In the data rows, 128 means zero.
Some points, each followed by its number:
array([132, 067, 127, 163, 136, 076, 118, 168, 141, 082, 131, 171, 170, 068, 169, 107, 159, 128, 168, 135]) 0
array([171, 168, 069, 123, 170, 169, 117, 168, 169, 140, 167, 090, 089, 169, 110, 163, 168, 138, 085, 167]) 1
array([085, 117, 129, 169, 105, 125, 139, 121, 115, 170, 069, 120, 106, 119, 169, 150, 066, 132, 151, 161]) 2
array([171, 123, 091, 169, 123, 143, 118, 152, 132, 146, 160, 117, 111, 104, 165, 168, 145, 139, 163, 124]) 3
array([148, 168, 069, 169, 158, 169, 147, 145, 153, 170, 125, 070, 069, 169, 138, 168, 099, 168, 161, 163]) 4
array([169, 168, 143, 143, 090, 142, 129, 123, 104, 137, 170, 092, 109, 127, 112, 128, 151, 125, 151, 095]) 5
array([129, 165, 170, 125, 084, 106, 155, 100, 075, 145, 163, 101, 133, 115, 110, 093, 126, 144, 163, 082]) 6
array([138, 110, 131, 136, 108, 153, 077, 096, 106, 132, 074, 171, 075, 165, 107, 168, 092, 067, 115, 149]) 7
array([171, 141, 069, 118, 135, 169, 091, 122, 123, 096, 170, 115, 096, 147, 093, 168, 168, 112, 124, 088]) 8
array([139, 127, 136, 096, 143, 098, 168, 147, 130, 089, 170, 108, 170, 120, 125, 093, 168, 163, 157, 081]) 9
array([099, 121, 119, 068, 170, 104, 168, 168, 169, 089, 167, 131, 170, 158, 120, 083, 168, 168, 126, 138]) 10
New points follow, each followed by the numbers of its two nearest points above, nearest first.
array([171, 167, 099, 167, 149, 161, 112, 067, 114, 170, 109, 070, 114, 097, 094, 165, 085, 168, 124, 120]) >> 4 5
array([123, 145, 090, 102, 147, 169, 128, 093, 136, 157, 100, 102, 090, 169, 112, 168, 077, 105, 074, 139]) >> 7 4
array([127, 110, 104, 112, 136, 132, 141, 091, 108, 129, 110, 150, 109, 164, 108, 168, 092, 126, 135, 112]) >> 7 2
array([171, 168, 080, 131, 118, 169, 079, 128, 133, 114, 170, 074, 085, 148, 088, 168, 168, 106, 107, 095]) >> 8 5
array([101, 122, 130, 068, 170, 139, 146, 106, 141, 086, 107, 171, 122, 169, 067, 142, 125, 094, 088, 130]) >> 7 10
array([084, 168, 170, 108, 151, 121, 147, 168, 169, 139, 125, 136, 135, 163, 101, 067, 160, 118, 105, 167]) >> 10 9
array([125, 168, 133, 099, 170, 169, 106, 168, 169, 137, 124, 132, 101, 169, 089, 108, 168, 105, 067, 167]) >> 1 8
array([171, 168, 069, 153, 160, 169, 067, 164, 169, 124, 170, 080, 069, 150, 111, 168, 168, 109, 092, 137]) >> 1 8
array([108, 123, 134, 084, 169, 142, 125, 125, 149, 110, 096, 171, 123, 169, 095, 137, 123, 101, 093, 154]) >> 7 10
array([070, 168, 170, 099, 170, 143, 168, 168, 169, 170, 099, 121, 111, 169, 095, 070, 157, 145, 085, 167]) >> 10 1
array([144, 168, 170, 128, 077, 119, 130, 067, 068, 154, 135, 108, 117, 119, 077, 120, 100, 158, 147, 080]) >> 6 5
array([097, 123, 162, 140, 150, 108, 138, 168, 165, 132, 117, 159, 153, 121, 154, 091, 148, 126, 128, 167]) >> 0 10
array([110, 089, 110, 097, 163, 117, 153, 128, 135, 105, 119, 166, 151, 150, 132, 139, 120, 129, 129, 125]) >> 10 9
array([096, 133, 170, 159, 113, 113, 127, 137, 124, 166, 094, 153, 129, 114, 154, 111, 106, 122, 140, 158]) >> 2 6
array([171, 147, 101, 138, 130, 169, 080, 110, 131, 125, 143, 124, 105, 133, 100, 168, 141, 124, 103, 126]) >> 8 5
array([171, 100, 069, 103, 170, 144, 152, 168, 169, 081, 170, 113, 165, 130, 145, 148, 168, 165, 135, 115]) >> 9 10
array([143, 141, 115, 148, 144, 169, 083, 109, 149, 170, 084, 089, 139, 117, 155, 143, 089, 142, 067, 167]) >> 2 4
array([136, 090, 169, 113, 076, 068, 168, 113, 068, 072, 170, 132, 170, 068, 149, 076, 153, 155, 168, 066]) >> 9 6
array([130, 071, 153, 165, 109, 125, 067, 161, 144, 110, 088, 171, 156, 085, 169, 123, 134, 067, 113, 167]) >> 0 7
array([157, 168, 099, 157, 163, 169, 124, 166, 169, 168, 148, 098, 087, 151, 128, 158, 152, 143, 128, 162]) >> 1 4
